L: [107,  80, 104,  95, 115, 112, 124, 166,  95, 114,  87, 117, 121,  99,  89,
  99,  90, 109, 117,  76,  98, 124,  89, 123, 103,  90, 112, 118,  87,  87,
 133,  87]
D: [107,  80, 104,  95, 115, 112, 124, 166,  95, 114,  87, 117, 121,  99,  89,
  99,  90, 109, 117,  76,  98, 124,  89, 123, 103,  90, 122,  94,  72,  86,
 129,  85]
X: [115, 109,  80, 104, 103,  86, 117, 121, 123,  90,  76, 129, 166, 122,  85,
 117, 114,  89, 112,  99,  98, 107,  89,  94,  95, 123, 124,  99,  95,  72,
  87,  90]
Q: [109,  99,  99, 103, 124, 112, 115,  95, 166, 121,  83, 129, 117,  99,  85,
 103,  90, 126, 129,  68,  90, 123,  87, 119, 117,  84, 112, 112,  78, 103,
 129,  85]
asked: [107,  80, 104,  95, 115, 112, 124, 166,  95, 114,  87, 117, 121,  99,  89,
  99,  90, 109, 117,  76,  98, 124,  89, 123, 103,  90, 122,  94,  72,  86,
 129,  85]	D
gone X: [ 99,  87,  94,  99, 123, 129,  89,  76,  95, 107, 103, 166,  98, 122,  80,
 115,  72, 121,  86,  85,  89, 123,  90, 117, 117,  95, 104,  90, 109, 114,
 124]	[112]
order: [124, 117,  85,  99,  95, 129,  95, 107, 114, 124, 112,  90,  94,  80, 117,
  72,  98, 104,  76, 103, 122, 123, 109, 115,  99, 121,  90, 166,  89,  86,
  87,  89]	D
key -> tag
[118] -> Q743
[94] -> Q986
[95] -> Q981
join L 28: 	Q743
asked: [115, 109,  80, 104, 103,  86, 117, 121, 123,  90,  76, 129, 166, 122,  85,
 117, 114,  89, 112,  99,  98, 107,  89,  94,  95, 123, 124,  99,  95,  72,
  87,  90]	X
order: [ 72,  76,  80,  85,  86,  87,  89,  89,  90,  90,  94,  95,  95,  98,  99,
  99, 103, 104, 107, 109, 112, 114, 115, 117, 117, 121, 122, 123, 123, 124,
 129, 166]	X

S: [105,  86, 147,  76,  89, 108, 127,  86, 158, 145,  66,   7, 133,  35, 102,
  86,  74, 100,  54,  98,  81, 141,  67,  89,  66, 120,  72,  96, 129,  65,
  81, 139, 104,  72,  89, 148, 106, 100,  87,  66,  90, 138, 177, 102, 134,
  80,  79,  39, 103,  78, 140, 132,  68, 109,  67, 156, 151,  65,  48]
G: [ 66,  89, 147,  76,  89, 108, 127,  86, 158, 145,  66,   7, 133,  35, 121,
 121,  74, 100,  54,  98,  81,  93,  67,  89, 176, 120,  72,  96,  61,  65,
  81, 139, 104,  72,  89, 148, 106, 100,  87,  66,  90, 104, 177, 102, 134,
  80,  79,  39, 103,  95, 140, 132,  68, 109,  67, 156, 151, 147,  48]
W: [ 87,  86, 147,  76,  89, 108, 127, 148, 158, 145,  66,   7, 133,  35, 102,
 121,  74, 100,  54,  98,  81, 141,  67,  89,  66, 120,  72,  96, 129,  65,
  81, 139, 104,  72,  89, 148, 106, 100,  87,  66,  90, 138, 177, 102, 134,
  80,  79,  39, 103,  78, 140, 132, 106, 109,  67, 156, 151,  65,  48]
asked: [102, 134,  80,  79,  39, 103,  78, 140, 132,  68]	S
Table of tags by key:
[89] -> Q627
[88] -> Q729
[65] -> Q578
[66] -> Q809
[147] -> Q149
join W 58: 	Q578
asked: [ 87,  86, 147,  76,  89, 108, 127, 148, 158, 145,  66,   7, 133,  35, 102,
 121,  74, 100,  54,  98,  81, 141,  67,  89,  66, 120,  72,  96, 129,  65,
  81, 139, 104,  72,  89, 148, 106, 100,  87,  66,  90, 138, 177, 102, 134,
  80,  79,  39, 103,  78, 140, 132, 106, 109,  67, 156, 151,  65,  48]	W
asked: [105,  86, 147,  76,  89, 108, 127,  86, 158, 145,  66,   7, 133,  35, 102,
  86,  74, 100,  54,  98,  81, 141,  67,  89,  66, 120,  72,  96, 129,  65,
  81, 139, 104,  72,  89, 148, 106, 100,  87,  66,  90, 138, 177, 102, 134,
  80,  79,  39, 103,  78, 140, 132,  68, 109,  67, 156, 151,  65,  48]	S

fof: [ 72, 137,  99,  90, 111, 106]
Doma: [ 93,  91, 100,  93, 101, 107]
rosop: [124,  56, 101,  97,  99,  99]
zapi: [ 32, 176, 101,  98,  99,  99]
gev: [192,   3,  98,  95, 103,  99]
rul: [ 80, 121,  99,  99, 108,  98]
manik: [ 90, 136,  99, 106, 111,  72]
mipa: [ 82, 110, 102, 100,  95,  99]
Zupu: [ 81, 129, 102, 104, 101,  98]
rebo: [ 81, 129, 102, 104, 101, 107]
Nim: [115,  40,  99,  95, 106, 103]
key -> tag
[115] -> Q183
[99] -> Q828
[82] -> Q98
[114] -> Q581
[116] -> Q43
[81] -> Q214
[98] -> Q435
join Nim 1: 	Q183
order: [137,  99,  90, 111, 106,  72]	fof

zasun: [156,  55,  65,  92, 163, 154,  22,  45, 165,  62,  23,  94, 164, 145, 126,
 153, 155,  83, 115,  36,  64,  84,  14,  14,  84, 105, 102,  25, 151,  44,
  55,  85]
seru: [156,  55,  65,  75, 163, 154,  22,  45, 165,  62,  23,  94, 164, 145, 126,
 153, 155,  83, 115,  36,  64, 143, 164,  14,  84, 105, 102,  25, 151,  44,
  55,  85]
kora: [105, 103, 102, 100, 104,  99, 102, 102, 107, 102, 104, 103, 105, 100, 103,
 103, 106, 100, 104, 101, 105, 101,  99,  99, 100, 103, 102, 105, 101, 100,
 101, 101]
pigaf: [154, 163, 145,  14, 153, 143, 105, 115,  99,  97,  98, 164, 155, 156,  65,
  64,  94,  45,  84, 126,  62, 165,  97,  36,  75,  97,  23,  22,  95,  15,
  55,  83]
Gadeg: [165, 154,  84,  92,  64,  45,  62,  55,  83,  14, 126,  65,  36,  44, 103,
 163, 156,  14,  22,  55, 155, 105, 153,  85, 151,  84,  23, 115, 145,  25,
 164,  94]
lapa: [97, 97, 97, 96, 97, 96, 98, 97, 97, 97, 98, 97, 96, 96, 96, 97, 97, 97,
 96, 98, 97, 96, 97, 97, 97, 97, 97, 97, 97, 97, 97, 97]
daza: [156,  55,  65,  75, 163, 154,  22,  45, 165,  62,  23,  94, 164, 145, 126,
 153, 155,  83, 115,  36,  64, 143,  14,  14,  84, 105,  97,  95,  98,  97,
  97,  99]
asked: [105, 153,  85]	Gadeg
gone seru: [145,  65, 126,  84, 163,  83, 156, 155,  23, 154,  75,  55,  14,  22,  64,
  45,  62,  85, 151, 115,  25, 143, 164, 153,  44,  55,  36, 102, 164,  94,
 105]	[165]
asked: [156,  55,  65,  92, 163, 154,  22,  45, 165,  62,  23,  94, 164, 145, 126,
 153, 155,  83, 115,  36,  64,  84,  14,  14,  84, 105, 102,  25, 151,  44,
  55,  85]	zasun
order: [ 45,  55, 145, 105,  84, 153,  14, 102,  65,  85, 156,  44,  25,  22,  36,
 165, 115,  64,  23,  94, 164,  84, 154, 163,  55,  62,  92, 155,  83,  14,
 126, 151]	zasun
order: [ 83,  55,  15,  95,  22,  23,  97,  75,  36,  97, 165,  62, 126,  84,  45,
  94,  64,  65, 156, 155, 164,  98,  97,  99, 115, 105, 143, 153,  14, 145,
 163, 154]	pigaf
order: [ 14,  14,  22,  23,  36,  45,  55,  62,  64,  65,  75,  83,  84,  94,  95,
  97,  97,  97,  98,  99, 105, 115, 126, 143, 145, 153, 154, 155, 156, 163,
 164, 165]	daza
asked: [65, 92]	zasun

kise: [ 98, 106,  98,  97, 112,  71,  82,  48]
kuf: [104, 116, 100,  97,  96,  47,  48,  49]
defe: [ 92,  74,  99,  98, 141, 122, 144, 144]
Rabo: [ 89, 136,  88,  98,  81, 136, 197, 198]
nimon: [104, 101, 103, 104, 101,  83,  55,  56]
biti: [120,  84, 115, 122,  60,  95,  22,  22]
puvu: [ 92, 128,  91,  87, 108,  72,  94,  94]
lal: [ 94,  80,  98, 103, 122, 143, 136, 137]
gef: [111,  66, 111, 114,  97, 115,  73,  73]
Zali: [106,  88, 106, 109,  77, 138, 117, 117]
Fuzuf: [ 98, 137,  98,  97, 138,  71,  82,  81]
asked: [ 94,  80,  98, 103, 122]	lal
common Zali Fuzuf: 	[138]

T: [ 67,  45, 136, 119,  97,  66,  97, 144, 108, 127, 102]
Y: [ 96, 169,  24,  96, 108, 183,  88,  34, 107, 111,  84]
M: [122,  47, 164,  82,  93,  54,  97, 151, 104,  91, 104]
N: [ 90, 124,  61,  85, 107, 160,  83,  71, 118, 127,  86]
Table of tags by key:
[86] -> Q781
[88] -> Q167
[102] -> Q552
[84] -> Q838
[104] -> Q626
join Y 11: 	Q838
order: [ 61,  71,  83,  85,  86,  90, 107, 118, 124, 127, 160]	N

gofut: [91, 94, 92, 96, 94, 93, 92, 95, 97, 95, 93, 89, 95, 91, 91, 93, 94, 96,
 94, 97, 92, 91, 89, 96, 91, 96, 96, 97, 92, 91]
Losa: [101, 100, 101,  99,  99, 101, 101, 100,  99,  99, 101, 101, 100, 101, 101,
 101,  99, 100, 100,  99, 100, 101, 101,  99, 101, 100,  99,  99, 102, 101]
nupor: [ 98,  99,  98, 100, 100,  98,  98,  99, 100, 100,  98,  97, 100,  98,  97,
  98,  99, 100,  99, 101,  98,  97,  97, 101,  97, 100, 101, 101,  97,  98]
Zofu: [75, 79, 75, 82, 82, 76, 77, 80, 83, 83, 76, 72, 81, 76, 72, 77, 80, 81,
 80, 84, 76, 72, 72, 84, 73, 81, 84, 85, 74, 75]
saduf: [74, 77, 74, 80, 80, 75, 75, 77, 80, 80, 74, 73, 78, 75, 73, 75, 78, 78,
 78, 80, 76, 73, 73, 80, 74, 78, 81, 81, 73, 74]
muvil: [ 91,  95,  89, 100,  99,  92,  89,  93,  98,  96,  91,  95,  94,  94,  93,
  90,  97,  94,  95,  94,  95,  95,  93,  94,  94,  93,  97,  95,  90,  91]
dube: [ 63,  81,  26, 140, 143,  60,  28,  51,  87,  80,  34, 159,  64, 114, 110,
  35, 123,  48,  86,  29, 108, 135, 122,  37, 126,  36,  90,  44,  41,  68]
Bup: [ 96,  94,  99,  90,  90,  97, 100,  99,  96,  96,  99,  85,  97,  91,  89,
  99,  91,  99,  95, 102,  91,  87,  88, 101,  88, 100,  96, 101,  97,  95]
Tunut: [87, 91, 88, 92, 92, 88, 89, 92, 94, 94, 88, 82, 93, 87, 83, 89, 91, 93,
 91, 96, 87, 82, 83, 96, 83, 93, 95, 97, 86, 87]
favug: [113,  83, 115,  60,  63, 103, 109,  85,  58,  65, 111, 116,  77, 101, 119,
 107,  74,  77,  81,  66,  96, 115, 119,  66, 112,  78,  58,  57, 118, 111]
daf: [74, 78, 73, 82, 82, 75, 74, 78, 82, 82, 74, 73, 80, 76, 72, 75, 80, 79,
 79, 81, 76, 73, 73, 81, 73, 79, 83, 83, 72, 74]
asked: [74, 77, 74, 80, 80, 75, 75, 77, 80, 80, 74, 73, 78, 75, 73, 75, 78, 78,
 78, 80, 76, 73, 73, 80, 74, 78, 81, 81, 73, 74]	saduf
asked: [ 91,  95,  89, 100,  99,  92,  89,  93,  98,  96,  91,  95,  94,  94,  93,
  90,  97,  94,  95,  94,  95,  95,  93,  94,  94,  93,  97,  95,  90,  91]	muvil

